In the data rows, the value 128 means zero.
Here are some points:
[155  32  60 180 115 113 125 120 136 109 135 131  97 172 128 151]
[ 92 122 165 135 147 124 158  86 149 143 129 100 170 130 155  31]
[148 169 167 117  53 134 160 150 122 175 156  73  86  72 127 135]
[159  76 126 141 109  76 101 136 153  97  70 158 116 182 121 165]
[ 91 108 130 125 184 152 132 192 195 111 112  96 230 134 145 103]
[127 177 102 157 108 125 134 131 127  78 137 147  74  90 163 144]
[133 107 150 139 140 167 105 151 142 120 130 137  84 109  95 143]
[121 120 103  89 136 156 115 153 123 132 122 171 111 102 148 127]
[ 95 166 145 162 111  95 137  98 165  88 137 115 178 145 146 122]
[149 150 166 157 153 118 160 106 157 149 152  51 166 160 135  48]
[119 118 149  52 151  70 104 124 166 179 121 112 178 168 104 145]
[134 141 128 106 162 160 181 179 154  51 143  51 157 137 205 195]
[130 153 170 129 163 112 147  53  63 119 184 112 167 160  14 163]
[153 111 115 179 108  90 108 138 161 108 132  97  89 173 111 131]
[172 110 118 184 148 126 152  54  95 102 199 168  79 142  56 173]
[ 98 111 103 114 145 149  85 156 116 161 105 158 117 112 145 106]
[168 156  89 174  99 116 145 126 172 125 120 101 125 166 145 139]
[145 129 153 149 107 150 140 131 151 173 133  97  76  66 131 100]
[152  94 140 161 141 132 148 116 156  95 100 149 127 157 121 101]
[107 127 127 138 137 115  67  74 156 164 101  80 151 142 150 161]
[133 132 156  90 120 160 139 156 141 131 106 134 116 110 125 116]
[ 91 108  81 109 122 104 129 164 131 123 146 149 200 149 190 123]
[123 143 152 145  81 139 121 126 143 155 116 139 102 113 118 105]
[101 100 155 102  98 136 105 183 126 132 124 105 131 141 117 139]
[163 144  81 150 144 144 149 130 169 154 101 154 127 137 134 102]
[ 92 121  48 137 148 152 157 149 113 112 149 179 148  72 188 103]
[137 125 147 173 102 139 125 147  83 125 187 118  91  94 101 134]
[125  73 140 145 162 164  94 118 146  94 103 114 159 137 125 133]
[113 110 137 108 148 142  91 175 153  88  97 120 102 147 117 165]
[144 150  80 132 153  77 165  82 155 162 121 175 135  82 143  47]
[129 154 145 125 137 141 123 114 148 137 109 123 104  79 117  86]
[119 129 155  96 121 145  76 182 135 104  82  88 127 138  73 128]
[128 108 157  88 187 141 131  79 129 159 106 130 162 148  95 144]
[112  97  98 126 108 149 137 181 125 125 125  93 117 129 152 156]
[166  69 143 151 178 171 153 102 111  73 149 158  64 133  73 172]
Here are 10 more points, each followed by its number:
[102 106  85 102 120 133 120 187 126  84  69 167 132 128 197 122] 0
[ 97  66 109 127 134 114 121 152 143 124 121 141 186 134 155  74] 1
[ 79 158 128 156 158 119 160 115  70 150 159 146 114 101 145  79] 2
[192 131 178 157  25 106  90  81 141  88 104 109 123 213  75 120] 3
[162 155  89 198  89 105 110 105 184 116 119 123 112 153 111 143] 4
[126 143 140 123 136  92 128 122 132 182 154  49 142 149 121 167] 5
[148 137 180 115  86 173  74 127 116 118  70 111  95 140  94  77] 6
[190 137 174 146 114 133 146  98 134  85  96 144  79 176  90  92] 7
[130 135 159 123 140 137 103  50 111 119 135 107 137 154  73 145] 8
[174 120 119 151 150 141 160  85 141 104 149 112 124 166 140 134] 9
Which three of these numbered points are nearest to each point below, looking only along the 7 directions in which the first points spread most? Their numbers follow each, nearest first.
[140 129 160 117 157 139  66  72 102 136 137 122 141 152  85 118] > 8 5 7
[128 147  85  99 157 100 160 136 124 168  93 132 147 141 216  79] > 1 0 2
[140  47 122 207 107 141 119 135 169 105  92 133  99 138  95  79] > 7 4 9
[121  67 106 121 142 133 123 205 104  48  97 119  90 151 160 189] > 0 9 1
[166 165 144 141  38  63  74  95 166 153 103 114 126 151 114 119] > 3 4 5
[191 192  95 177  98  47 128  72 192 107 112 142 122 156 116 165] > 4 3 9
[109 101  98 146 144 177 153 166 135  70  93 145 115  72 178 151] > 0 1 9
[103  84 140 107 193 179  71  88 123 153 141 123 159 124  92 167] > 8 1 6
[ 65  85 164 117 176 113 121 108 120 107  96 128 179 155 133 110] > 1 8 9
[ 76 146 160 116 121 124 156 138 107 155 174  70 168 144 152 138] > 5 2 8
[173 176 110 120 161  87 183  77 112  77 165 174 143 161 156 170] > 9 2 8
[132  78 145 131 136 146 141 115 140 147 110 172 122 133  98 127] > 7 8 6
[168 169 152  83  77  87 123 121 157 161 140  56 166 205  98 186] > 5 3 8
[130 132 179 144 135 151 149 102  66 103 179  97 140 141  72 122] > 8 9 5
[ 36 148 106 144 111 139  55  98 154 158  78 121 161  74 147  89] > 1 2 0
[ 89 102 131 113 146 131 147 116 122 113 160 163 181 143 149 125] > 1 2 9
[154 147 158  79 107 132 149 146 150 171 125 135  76 101  85 104] > 6 2 7
[ 87 170 105 170 141  98 165 122  39 175 190 138  85  81 151 136] > 2 9 5
[112 131 148 142 156 135 141  37  91 143 152 134 111 133 105 149] > 8 9 2
[101 138 144 127 126 137 153  86 123 137 126 162 109  91 152 103] > 2 1 9
[144 112 180 100  98 116  63  79  94 117 100 105 144 178  54  80] > 8 6 5
[178 178 111 174  44 130 136 146 186 120 114 130 115 139 134  99] > 4 7 9
[112 127 159 119 149 162 120 110 103 107 144  97 130 136 108 152] > 8 5 9
[167 169 178  95  91  42 164 144 145 175 173  73 183 188  99 135] > 5 8 3
[ 96  95 141 120 160 130 111 117 149 155 121 120 173 146 119 135] > 1 8 5
[140 100  79 198  84 102 102  88 174  88 114 145 116 163 138 120] > 4 9 7
[119 110 137 146 143 168  47 159 135 142  88 131 115  83  99 132] > 6 1 7
[178 118 112 183 138 121 172 113 109  76 209 184  80 154  94 145] > 9 7 4
[ 98 148 154 131  85  48  94 111  72 147 163 118 150 159 108 147] > 5 8 4
[103 121 104 113 134 133  60 178 122  88 107 134 128 130 136 165] > 0 1 5
[147 164 120 125  76  99  96 140 122 167 145 107 120 130 120 159] > 5 4 8
[100 156 169 127 143 128 150 131 139 120 140  63 184 149 141 100] > 5 9 1
[134 127 158  98 115  74 135 148 149 174 146  99 142 141  65 120] > 5 8 6
[184 188 109 128 162 115 194 125 170 159 155 168 129  96 138  83] > 2 9 1
[122 179  53 144  85  96 138  84 155 167 124 181 134  25 153 110] > 2 1 4
[ 79 149 100 164 158 117 159 107 102 170 153 129 114 106 167  46] > 2 1 9
[161 108  95 219  46 100 130  99 167 127 177 141 111 173  78 144] > 4 3 9
[126 135 174 147  80 127 150  93  99 170 166 131 113  78 122  99] > 2 5 8
[168 197 106 155 102  58 146  60 129 144 173  87 159 168 138 210] > 5 4 9
[130 111 173 133 125 107 102  50 139 150  73 102 159 154  57  84] > 8 7 6
[164 166 138 147  83 141  47 159 170 139  87 107  93 108 116 142] > 6 4 7
